Each row has a name. After each piece below comes the name of the row it's from, unless a question asks for something else. Each question is about the rows just above it. Some pieces are copies with a little noise.

[105 155 179 126 143] : Nefa
[117 149 155 140 143] : tapam
[117 152 147 167 123] : felog
[117 148 167 152 123] : von
[ 98 161 184 129 153] : rugi
[ 95 178 175 150 143] : pom
[115 151 164 154 147] : Pulev
[ 93 178 187 129 149] : lun
[117 123 148 152 167] is which row reordered? | von
asked: [105 154 178 126 143] | Nefa
asked: [ 99 161 185 131 153] | rugi
asked: [115 152 163 153 147] | Pulev
asked: [ 93 180 186 127 148] | lun

[134 144 174 164 144 142 144 138 148 136 179 134 182 136 143 132 119 178
  74  96 106  95  89  83  79  79  81  73 103  99  76  83] = gisu
[158 155 182 173 174 172 170 160 165 163 160 144 159 169 154 165 147 169
 171 156 149 156 173 175 176 175 183 177 164 163 163 173] = suk
[134 144 174 164 144 142 144 138 148 136 179 134 182 136 143 132 119 178
 144 130 155 145 164 138 141 168 171 154 146 142 172 142] = rugi
asked: [133 144 174 164 144 142 144 138 148 136 179 134 182 137 143 131 119 177
 144 129 155 145 164 138 140 168 170 154 146 142 173 142] | rugi
asked: [134 144 174 165 144 141 144 138 148 135 179 134 182 136 144 132 119 178
  74  95 106  95  89  83  80  79  81  73 103  99  76  83] | gisu
Which row holds these entries in another order? [173 183 156 176 163 165 160 172 171 159 149 154 177 163 155 147 182 158
 169 169 174 173 175 160 165 144 164 173 163 170 156 175] | suk

[103 100  95 129 117 146 129 185 152  91] = felog
[112 103 105 123 127 158 116 185 150  91] = gisu
[ 95 113 131 193 146 127 146 110 127 124] = Pulev
[116 105 105 139 127 145 116 185 148  91] = Nefa
[111 105 111 129 128 157 116 185 148  94] = tapam
[106 106  98 117 135 157 105 181 149  77] = lun
[124 110 128 131 127 146 113 193 146  95] = pom
[115 105 105 129 127 158 117 189 151  91] = zated
[ 95 193 124 146 128 131 113 128 110 146] = von
[114 105 105 129 127 156 119 186 149  91] = rugi
The row with [114 105 105 129 127 156 119 186 149  91] is | rugi
asked: [114 105 106 129 128 159 116 190 151  91] | zated
asked: [124 110 129 131 128 146 113 193 146  95] | pom
[ 95 146 193 113 146 127 131 128 110 124] is which row reordered? | pom
Which row holds these entries in another order? [ 94 105 111 111 116 128 129 148 157 185] | tapam

[144 143 101 107 125  93 100 178 131 109 148 138 149 108 129 109  68 136
 156 120 121 145 125 132 123 124 145 143 112 147  98 145 148  92  83 150
 148 134 137 129 150 151 165 149 123 143 131 118 128 143 147 118 124 113
 141 126 129 134 122] : Pulev
[130 146 114 154 126 113 131 142 118 133 122 136 158 150 107 117 130 105
 117 106 119 147 122 106  85 129 138 140 140 129 111 100 142 143 114 113
 143 123 160 121 137 149 119 112 140 123  94 126 145 138 139 137 133 150
  98 150 104 106 149] : pom
[117 160  94 123 113 139 114 143 119 158 137 114 126 122 133 126 133 146
 130 142 112 129 149 131 100 106 150  85 150 113 140 147 154 117 137 118
 138 106 130 138 122 140 106 136 143 129 150  98 123 149 140 120 107 111
 105 142 121 145 104] : Nefa
[164 123  84 127 156 113 106 171 132 131  94 142 145 144 137  97 107 144
 114 122  60  80 111 165 124 147 125  91 163 116 136  70 149 132 112 131
 134 126 157 164 102 145 140 129 152 107 104  83 164 119 143 121 121 107
  71 156  97 135 141] : lun
Which row holds these entries in another order? [149 106 104 150  98 150 133 137 139 138 145 126  94 123 140 112 119 149
 137 121 160 123 143 113 114 143 142 100 111 129 140 140 138 129  85 106
 122 147 119 106 117 105 130 117 107 150 158 136 122 133 118 142 131 113
 126 154 114 146 130] | pom
Put [104 145 121 142 105 111 107 120 140 149 123  98 150 129 143 136 106 140
 122 138 130 106 138 118 137 117 154 147 140 113 150  85 150 106 100 131
 149 129 112 142 130 146 133 126 133 122 126 114 137 158 119 143 114 139
 113 123  94 160 117] back in order: which row is it? | Nefa
[145 104 117 160  94 123 113 139 114 143 119 158 137 114 126 122 133 126
 133 146 130 142 112 129 149 131 100 106 150  85 150 113 140 147 154 117
 137 118 138 106 130 138 122 140 106 136 143 129 150  98 123 149 140 120
 107 111 105 142 121] is which row reordered? | Nefa

[ 87 151  88 116 103  73  91 141] = lun
[ 92 165 156 130 105 157  94  82] = rugi
[ 76 180 128  79 121  93  81 172] = tapam
[121  79 172  93 180  76 128  80] = Nefa
asked: [121  79 172  93 180  77 127  80] | Nefa
[ 79 172 128  76  93  81 180 121] is which row reordered? | tapam
Which row holds these entries in another order? [172  81  93 121  79 128 180  76] | tapam
asked: [ 87 150  88 116 103  72  91 141] | lun
asked: [ 75 180 126  79 122  93  81 173] | tapam
asked: [ 91 165 156 130 105 157  94  83] | rugi

[141 142 190 139 117] -> tof
[142 124 107 126 130] -> gisu
[154 132 128 138 127] -> rugi
asked: [157 131 128 138 126] | rugi
[107 124 126 130 142] is which row reordered? | gisu
asked: [141 142 190 140 117] | tof
asked: [141 125 109 127 132] | gisu

[120 118 136 163 171  91]  suk
[144 133  84 105  81 134]  tapam
[ 83 166 160 136 100  99]  zated
[127 117 129 141 127 184]  Nefa
[ 83 166 160 136 140 158]  tof
[ 78 145 121 147 140 104]  felog
[ 78 145 121 147 135 141]  pom
Which row holds these entries in another order? [141 184 129 117 127 127] | Nefa
asked: [ 82 166 160 135 100  98] | zated
asked: [126 117 129 142 127 183] | Nefa
asked: [ 82 166 160 136 140 157] | tof
asked: [ 79 144 122 146 135 141] | pom

[109 125 139 123 117 163 134 126 129  96  82 114 122 151] : rugi
[121  99 112 153 119 140 117 114 113  79 104 148 126 141] : von
[129 125 123 134 117 151 114 110  96 126 163  82 139 122] : Pulev
Put [151 122 114  82  96 129 126 134 163 117 123 139 125 109] back in order: which row is it? | rugi
asked: [121  99 112 153 119 139 117 115 113  79 104 148 126 142] | von

[119  83 129 145 132 145 134 168 151] -> Nefa
[125 125 115 145 146 137 116 129 125] -> suk
[124  90 123 106 110 106 125 119 139] -> lun
[100 136 135 127 117 127 137 125 118] -> Pulev
[136  97 162  94 150  94 138 108 114] -> gisu
[123 106 139  90 106 124 110 126 119] -> pom
[129 146 125 125 137 125 115 117 145] -> tapam
[145 129 146 132 151 134 119  83 168] -> rugi
[141 113 138 101 132 101 111 139 138] -> zated
[127 120 125 127 118 127 127 112 127] -> von
Which row holds these entries in another order? [145 117 115 125 137 125 125 146 129] | tapam
[ 83 119 129 132 134 145 145 151 168] is which row reordered? | Nefa
Put [139 119 125 106 110 106 123  90 124] back in order: which row is it? | lun

[114 117 131 150 123 139 126 107 120 125 126 129 126 126 124 129 120 125
 121 130 108 114 125 136 119 119 130 129 136 128 126 126 122 122 136 117
 146 132 131 132 128 143  99 116]  Pulev
[125 149 122 115 124 136 130 118 114 143  96 117 133 127 140 131 124  99
 130 124 132 142 133 135 125  74 110 121 109 130 120 135 129 127 130 124
 149 133 122 117 133 120 117 119]  rugi
[ 95 121 129 119 129 112 126 135 137 118 137 134 120 131 114 129 133 115
 129 135 127 122 136 130 135  96 135 116 144 126 131 125 141 138 122 140
 150 129 121 124 140 127 117 138]  zated
[114 117 131 150 123 139 126 107 120 125 126 129 128 126 124 129 120 125
 121 130 108 114 125 136 119 119 130 129 136 128 126 126 122 122 136 117
 146 132 131 132 128 143  99 116]  gisu
asked: [ 94 121 129 119 129 112 125 135 135 118 136 134 120 131 114 129 133 115
 129 135 127 122 136 130 136  95 135 116 144 126 130 125 140 138 122 140
 150 128 121 124 140 126 117 136] | zated
The row with [114 117 131 150 123 139 126 107 120 125 126 129 128 126 124 129 120 125
 121 130 108 114 125 136 119 119 130 129 136 128 126 126 122 122 136 117
 146 132 131 132 128 143  99 116] is | gisu

[140 125 131 148 118] -> tof
[118 132 125 148 140] -> lun
[151 129 136 108 118] -> Pulev
[161 114 118 116 109] -> Nefa
[114 114 144 150 123] -> pom
[118 136 151 109 129] -> felog
[123 114 114 144 150] is which row reordered? | pom
[118 140 125 131 148] is which row reordered? | tof
asked: [118 137 151 109 130] | felog
Which row holds these entries in another order? [129 109 151 136 118] | felog

[109 135 135 131 131 136 128 130 134] : suk
[116 140 129 128 138 132 142 132 135] : tof
[116 140 129 128 138 132 131 132 135] : felog
[116 140 129 128 138 132 142 140 135] : tapam
asked: [116 140 129 129 137 132 132 132 135] | felog
Put [140 135 116 140 129 128 138 132 142] back in order: which row is it? | tapam
asked: [116 140 129 128 138 131 141 140 135] | tapam
Which row holds these entries in another order? [134 130 128 136 131 131 135 135 109] | suk

[146 135 134 124 157 125  99  87  80]  rugi
[ 88  85 119 176 146 129 122  77  80]  suk
[ 85  77 129 176 147  80 122  88 119]  von
[122  77  85 129  80 176  88 148 119]  Nefa
Which row holds these entries in another order? [ 77  80  85  88 119 122 129 146 176] | suk
asked: [ 85  77 129 177 147  80 122  87 119] | von
Which row holds these entries in another order? [ 77  80  85  88 119 122 129 147 176] | von

[ 75 126 135 152 117]  Pulev
[144 142 127 147 108]  Nefa
[125 125 104 159 148]  zated
[167 137 145 147  95]  rugi
[ 95 145 167 137 148]  von
[120  94 159 126 124]  pom
[120 126 159  94 123]  gisu
[ 96 145 147 137 167]  felog
[153 152 115 147 103]  tapam
[129 128 145 134 106]  lun
[ 95 145 167 156 155]  tof
[129 146 115 151 135]  suk
asked: [129 147 115 151 135] | suk
Put [ 95 137 145 148 167] back in order: which row is it? | von
Put [123  94 159 126 120] back in order: which row is it? | gisu
asked: [ 96 145 146 137 168] | felog
asked: [ 96 145 168 136 148] | von
[ 95 137 145 147 167] is which row reordered? | rugi

[144 108 178 160  95 194 147 141 143 165] = felog
[144 108 178 160  95 194  95 106 109  59] = pom
[178  95 144  59 108 195 160 109  95 106] = rugi
[195  59  96 160 109 144 106 178  95 108] = suk
asked: [196  57  96 159 108 144 106 178  94 107] | suk
asked: [143 107 178 160  96 194  95 107 110  59] | pom
[ 59 109 106  95 194  95 160 178 108 144] is which row reordered? | pom
Which row holds these entries in another order? [108 195  59  96 160 109 144 106 178  95] | suk
Put [ 95 194 147 141 143 165 144 108 178 160] back in order: which row is it? | felog
[ 59  95  95 106 108 109 144 160 178 195] is which row reordered? | rugi

[100 133  99 124 118  75 102  97 104 102 126 149 139 127 121 115 145  88
 114 129 149  86 129 116 159 147 180 138  98 162 150 141] = suk
[127 163 139 154 132 104  97 145  86 154 160  85 144 170 129 143 121 140
 172 153 132 100 163 143 142 121  96 142 132 136  99 161] = Nefa
[153 107 155 106 138 161 160 152 153 148 102 141 132 102 138 153 140 158
  69 142 151 155 105 161 122  72 106 153 151 154 114 116] = lun
[117  98 113 107 136 117 124 113 130 111 100 161 100  98 139 117 108 114
 128  99  92 121  99 105  99 171 161 110 118  93 174  97] = felog
[113 150 109 143  99 119 153 105 157  98 143 148 164 149 110 103 189 108
  99 136 165 136 150 110 161  75 170 112 112 162 116 145] = Pulev
[166 119 171 121 154 180 144 161 174 156 113 157 106 124 152 144 123 169
 105 147 106 161 122 146  97  92 119 130 167  90 136 105] = pom
[163 117 160 113 173 104  75 162 113 166 115 161 100 130 178 162 104 148
 115 169  94  91 117 159 115 113 153 149 158 106 163 115] = zated
[115 146 108 152 118 133 131  99 159 102 149 148 115 159 119  88 131 108
 163 115 107 137 156  77 121 145 165  73 105  93 138 125] = tof
asked: [126 164 139 154 133 105  97 146  87 156 160  86 143 169 128 143 121 138
 171 153 132 100 163 144 142 122  96 142 133 137  98 161] | Nefa
[116 114 154 151 153 106  72 122 161 105 155 151 142  69 158 140 153 138
 102 132 141 102 148 153 152 160 161 138 106 155 107 153] is which row reordered? | lun
Which row holds these entries in another order? [115 163 106 158 149 153 113 115 159 117  91  94 169 115 148 104 162 178
 130 100 161 115 166 113 162  75 104 173 113 160 117 163] | zated

[155 148 181 130 185 129 135 109 162 124 153 134 140 122 146 160 128 121
 117 155 130 157 176 161 174 123 131 154 148 117 139]  rugi
[ 91 125  99 121 121 118 126 100 148 130 150 127 135 147 108 140 122 170
 150  87 136 151  95  98 140 145 143 141 120  97 106]  felog
[158 136 130 117 142 121 126 120 128  92 149 139 139  94  78 113 105 120
 139 144  91  86 114 118 126  73  92 122  97 113 123]  pom
[ 87 140  99 127 119 121 148 141  91 151  95 118 125 145 150 136 170 147
 122 140 100  97 126 108  98 150 106 143 135 130 121]  tapam
[109 140 155 123 117 124 154 128 161 117 130 139 134 148 160 122 132 129
 146 135 185 174 162 130 155 176 181 121 153 148 157]  Nefa
[151 110 149 141 109 122 122 123 150 104 145 155 135 120  80 116  86  94
 125 125 131 130 122 127 182 109 138 108 107 132 156]  gisu
[109 140 155 123 117 124 154 128 161 117 130 139 134 148 133 122 132 129
 146 135 185 174 162 130 155 176 181 121 153 148 157]  suk
[109 140 155 123 117 124 154 128 161 117 130 139 127 148 160 122 132 129
 146 135 185 174 162 130 155 176 105 121 153 148 157]  Pulev
[145 108  91 122 143 118  97 150 150 119 121 126 106 135  99 147  87 127
 141 125 121 136 170 151 100  95 148 140 140  98 130] is which row reordered? | tapam
Which row holds these entries in another order? [157 148 153 121 181 176 155 130 162 174 185 135 146 129 132 122 160 148
 134 139 130 117 161 128 154 124 117 123 155 140 109] | Nefa
asked: [156 149 181 130 185 129 136 109 163 125 154 134 139 123 147 160 128 121
 117 154 129 157 177 163 174 124 130 154 148 118 137] | rugi

[ 94 109 192 113 126 176 144  88] -> suk
[ 94 109 191 114 144 176  88 126] -> zated
[191  88 109 176 126 113  94 144] -> tof
[ 81 134 153 107 124 180 143 132] -> tapam
Which row holds these entries in another order? [176 144 113 109 126 192  94  88] | suk
Which row holds these entries in another order? [ 88  94 109 113 126 144 176 191] | tof
Which row holds these entries in another order? [144  94 113 126 176 109  88 191] | tof
asked: [ 94 109 193 113 126 176 145  88] | suk
asked: [191  88 109 176 126 112  95 144] | tof

[143 126 115 115 132 137 165 146 114 118 118 117 115 170  90 153 135 145
 114  83 145 142 162 109 110 130 114 180 155 152 119 168 104 163] = gisu
[126 163 168 155 109 119 152 146 137 115 114 180 114 110 170 115 142 130
 114 132 118 165 163  83 145 143 115 135  90 117 104 145 153 118] = tof
[143 126 115 115 131 137 165 146 114 118 118 117 115 170  90 153 131 145
 114  83 145 142 162 109 114 130 106 180 155 152 119 168 104 163] = Pulev
[138 148 114 154 120 159 122 135 113 145 125 112 131 160 163 153 109  92
 123 155 126 116 127 102 112 141 141 119 143 101 151 154 128 170] = lun
[137 121 122 119 127 157 154 142 116 127 118 121 115 157  98 147 133 143
 124 101 139 140 151 116 116 128 120 163 155 143 129 143 116 156] = rugi
The row with [143 126 115 115 131 137 165 146 114 118 118 117 115 170  90 153 131 145
 114  83 145 142 162 109 114 130 106 180 155 152 119 168 104 163] is | Pulev
asked: [137 121 121 120 127 158 154 143 116 128 117 120 115 157  97 148 133 143
 123 101 138 140 151 116 115 127 120 163 154 144 129 142 116 156] | rugi
asked: [125 166 169 158 108 122 152 145 135 113 114 180 113 111 169 113 142 130
 114 132 119 165 162  82 144 141 117 136  90 116 102 144 153 118] | tof
Put [118 153 145 104 117  90 135 115 143 145  83 163 165 118 132 114 130 142
 115 170 110 114 180 114 115 137 146 152 119 109 155 168 163 126] back in order: which row is it? | tof
Put [ 83  90 104 109 110 114 114 114 115 115 115 117 118 118 119 126 130 132
 135 137 142 143 145 145 146 152 153 155 162 163 165 168 170 180] back in order: which row is it? | gisu

[133  94 118 139 122  87 121 134 137 125 133 127 136 127 140 145  79 125
 130 148 115 130 132 125] -> tof
[139 121 144 143 111 138 102 135 112 110 128 115 133 126  86 122  89 131
 120 131 159 126 133 144] -> gisu
[120 102 117 147 124 120 141 173 150 120 133 123 124 120 169 113 133 133
 147 138 141 122 128 138] -> pom
[139 133 130 138 154 111 113 139 146 139 127 132 141 118 151 123 132 131
 133 137 121 123 128 135] -> suk
[138 105 136 121 124 158 123 139 161 129 115 103 131 126 124 125  63 117
 133 123 166 120 139 115] -> zated
[118 138 149 136 172 116 121 150 126 127 125 140 123 136 135 138  74 101
 125 134 108 129 124 132] -> rugi
[141 109 133 124 124 112 112 100 109 123 126 136 132 121 136 121  87 135
 100 120 173 128 136 130] -> felog
asked: [119 105 118 147 125 120 141 172 149 122 134 123 124 117 167 114 134 132
 146 137 138 122 128 138] | pom

